Z: rows in a few groups, each row roughly a mix of its group's directions (one row in no group):
Z (113 x 11):
[[ 28   9 -13   3  60 -44  17  35  20  -2 -10]
 [  9  12  11  42 -43 -38  -2  -8   0 -55  11]
 [ -9 -45  -6 -26  -4 -11   8 -61   2 -28 -30]
 [-42 -27 -33 -21  35  23 -22 -43  -8  21  -3]
 [-14 -45   0 -22   4  -8  18 -61  29 -30   9]
 [-32 -31 -22 -28  23 -43  -5   4  51  17  -4]
 [-13  35 -23 -12  15  42  23  -2 -61  15   0]
 [ 26   6  20  27 -49 -34   9   2  19 -34  40]
 [ 39 -11  18 -19  58 -22   8 -14  14  15 -41]
 [  1  18 -45  33 -11  23 -28 -31   1  41 -32]
 [-18  12  32 -29 -12  15  33  44  47  26  -5]
 [-10  22 -53  -5  -6  45  46   7  16  20 -17]
 [-29  37  -5   3  56 -41 -13  -4  23  16  24]
 [-12 -15  -2  -3 -15 -30 -32  41  27  35 -49]
 [  3  -8 -12 -20 -11   5  30  32  73  -7  23]
 [ 19  -3 -29 -15  52 -40  13  44  27  -1  -7]
 [-20  -8  12   7 -46  -8   6  52  24  49  -5]
 [-68 -32 -14   4  14   1 -35 -33   1  -8   2]
 [  4  35  52  16 -22  34 -11 -22 -40 -17 -16]
 [  9  34   2  40  46   2 -49 -33  -7  -7   8]
 [  2  25 -57  37  27  14 -23  -6 -23  30  18]
 [-15 -23 -31 -28  58 -21   0 -36  10 -30   2]
 [  3 -61 -34 -18 -13 -51  16  19   7   3   2]
 [-16  44 -28  24  37  13  -2  52   3  23  15]
 [-50   0 -27  15 -44  39 -17   7 -21  21  22]
 [-24  -1 -52  22  28 -22 -39 -30   2  26 -23]
 [-12 -14   1 -10  -9 -85  11  19  14  11  11]
 [  7 -30   2  36 -23  -2 -35 -36 -45 -33  12]
 [ 13 -43 -17  13 -17  20  -5 -38  57  22 -14]
 [ 10  30  47 -18  35  45  -4 -35 -21   2  -9]
 [-35  30 -42  -8  30  10  48  32   7 -14  -5]
 [-16   8   6   2  17 -60  -8  10  23 -58 -17]
 [-38  14 -53  35 -14  -2  -7  26  21   2  39]
 [ 19  -9 -24  23  34  -8 -37 -36  53  17  -8]
 [-14  -1 -34   2  -7  30  48  10  43  44  -4]
 [ 35  -6  34  -7  26  20 -29  28  -2 -49  32]
 [ -6 -31  43 -22  14 -24  24  32   8 -30  43]
 [  0 -39 -15  20 -30   2  -6 -10  58  44  -8]
 [ 41 -33  27  -8 -21 -11  -8  -9 -30 -59  -1]
 [ -2  -2 -12   0  -8 -43 -12   5  61 -51   1]
 [ 50 -16  12   3  -6 -12 -32  33  44  15 -35]
 [  1  -7  26  13  22 -45 -51   6 -21 -46   8]
 [ 50   3  22 -17  20 -40  14  -5  45 -29  16]
 [-34  -4  19 -16 -10  11  10   7  65  38 -27]
 [ -5 -13  16  19  11  25   2 -14 -54  63  -6]
 [-19 -55 -16 -28 -23  -1   6 -52   2  -9 -29]
 [ 30   3  19  79 -20  12  12  -8  13  -3  11]
 [  8 -32  15  35 -36  -5 -28 -22 -45 -32  21]
 [  6 -47 -28 -13   4 -32 -22  -2  54  17 -27]
 [-20 -11  29 -23 -33  43 -15 -45 -39  -8  -4]
 [-58  23   8 -33  25  -5  -9  36  10  15 -35]
 [ 24 -26  38  10 -16 -41 -51 -17   7 -29   5]
 [-41 -12 -10  11 -52  45 -18 -28 -13  24  -2]
 [-39 -14  -2 -10 -45  46 -14  -4 -46  17   2]
 [  8  10 -56   6   1  52  26 -23   3  35 -14]
 [-13 -59  -4 -35 -29   3   6 -47  -8  -4 -21]
 [-14   5 -55   6  -2  31  19  15  49  26  25]
 [ -1  31  10  16  20   5 -29 -11 -44  40 -48]
 [-36   9  28  15  54 -27   0  17 -30  36 -10]
 [  2 -34  -6  17 -16 -45  -2  -5  47 -50  -6]
 [ 55   3  44 -16   7 -13  10   1  -6 -52  16]
 [ 24   8 -16 -12   8  42  -5 -10 -56 -37 -34]
 [  4   7  17 -21   9  49  19  14 -37  51  28]
 [  4  31  64 -13   8  43  -9  26   9 -19 -16]
 [-35  36  11 -13   6 -33  -3  60 -28  15  -6]
 [ 27 -22   6   3 -40  37  -2 -29   6  59   4]
 [ 23 -42 -48  12  -6   7 -11 -45  27  15 -24]
 [-15 -14  -1 -11 -16 -11 -27  45  29  34 -54]
 [ 15  13  52  -9  -8 -11 -21 -32 -45  30 -30]
 [ 11  48  38  -7  45  19  -3 -10 -31 -35 -10]
 [-41  -9  -4  -3 -46  52 -16 -29 -20  16  15]
 [ 21  49  55  -1  21  40 -14 -13 -17   2  -2]
 [ 13 -11 -24  15 -23 -22  -9   0  68 -30 -29]
 [  9  32  47  18 -26  43 -15 -21  -4  21  37]
 [ -5 -28  27  10   6 -61 -21   2  24 -45   9]
 [-11  47   5   1  62 -28  -6  -2   9  -3  38]
 [ 23 -10  -5  11  -2 -66  16  28  -1 -50  -2]
 [ 41  19  23  -2   2 -42  17  20  15 -57  -6]
 [ 38  -5 -29  -3 -55  39 -12 -27  29   5  -2]
 [  6 -26   0 -28 -23   2  35  13  43 -31  49]
 [ -1  -9 -27  20   0 -32 -14  15  65 -39 -17]
 [-25  -3  48   4  41 -48 -21  20   3  19  21]
 [ 42  -4  20  43 -31   2  16 -24  -2  -4  53]
 [ 10 -41  -8 -28 -36  34  10  18  22  10 -50]
 [ -6  32  14   5  21  10 -12 -13 -61  37 -37]
 [-10   4  29 -24 -28  -6  39  57  27  24  12]
 [-12 -15 -26 -42  56   6   8   1  -2   3 -51]
 [ 13 -16 -24 -37  24 -25  18  18  28 -25 -54]
 [-46 -23 -38  16   4   5 -26 -56   6   4  18]
 [ 10  15 -19 -13  -5  66  19   1 -43  34  11]
 [-24   6  50 -27  -1 -52  17  33  18  -9  17]
 [ -8  -8 -14 -33  47  33   0  11   2  59 -17]
 [ -2   2   9  11   2  28 -16 -28 -58  54  14]
 [ 20  26  56 -14  20  41   1 -21 -29  13 -26]
 [ 37  30  65 -11  16  14  -1  -7 -30 -14 -20]
 [  5 -19 -33  22 -18 -47  -5  52  17  18  29]
 [  3  47 -26 -10  23  52  -2  33 -12  31 -14]
 [-15  12 -14  15  15  -4  26 -57 -27 -18  51]
 [ 14 -10  18 -33 -23 -13  31  19  64 -25  12]
 [  5  25  24 -54   1  25  50  33   7   4  12]
 [-37 -12 -11  24 -48  15 -19 -54  -6 -23   1]
 [ 30  31  15   4  29  10  14  57   5  45  -4]
 [  2 -61 -19  13 -40 -36   7 -13  16  30  -2]
 [ 43   2  12  18  -1  56 -31   3 -32 -32  -4]
 [ 24  10 -20 -13   6  77  11   0 -23 -12 -22]
 [-18   5 -13 -25  49  45  -3 -14   0  42 -33]
 [ 12   4  52  12  22 -21 -44   5 -24  30 -35]
 [-43  39  -4 -11  -1 -13   5  50 -29  31 -23]
 [-39 -42 -22 -17 -24  30 -11 -45  -7  27 -13]
 [ 10 -42  38  13  -1 -49 -31   4  28 -23  19]
 [ 39  12  20 -37  19  -3  23  63  -3  10 -12]
 [ 35  -2  35  23 -19 -23   5  22  -7 -16  62]
 [-30   1 -57  15  32  28  17  30   0  -5  36]]

one row of each group, then the others: which group is each in?
[ -1   3 -24 -19 -26  50  18  20 -26  16 -53]
<5>
[-26 -32 -29  11  -6 -23 -12 -62  17 -30  13]
<52>
[ 31  -8 -46  17 -37  16 -36 -17  30 -33  -2]
<106>

[-15 -18  48  19 -32 -47 -40  18   3  -2 -14]
<5>
[ 10 -15 -27 -16  40 -44  18   8  17 -33 -44]
<52>
[ 31 -18   9   3 -19 -60  22  25  -3 -45  -5]
<52>
[  3  13  52  -5 -17  36  -4 -41 -40 -15 -22]
<52>
[-25  14  -7  46 -35   0 -17 -47   5 -41 -14]
<52>
[ -8  -1 -49  -5  48 -29 -31  -2  32  25 -20]
<5>
[-22 -22  11  -2  21 -47  11  24  20 -53  30]
<106>
[-31 -21 -37  35 -33  -7   3  20 -20  24 -46]
<52>
[ -6 -22   3 -23 -17 -14  47  15  61 -15  28]
<106>
[-27  -2 -47 -36   4 -13  45  27  15  34   2]
<5>
[ 31  26  37   2  -4  28   0  23 -51 -39  11]
<5>
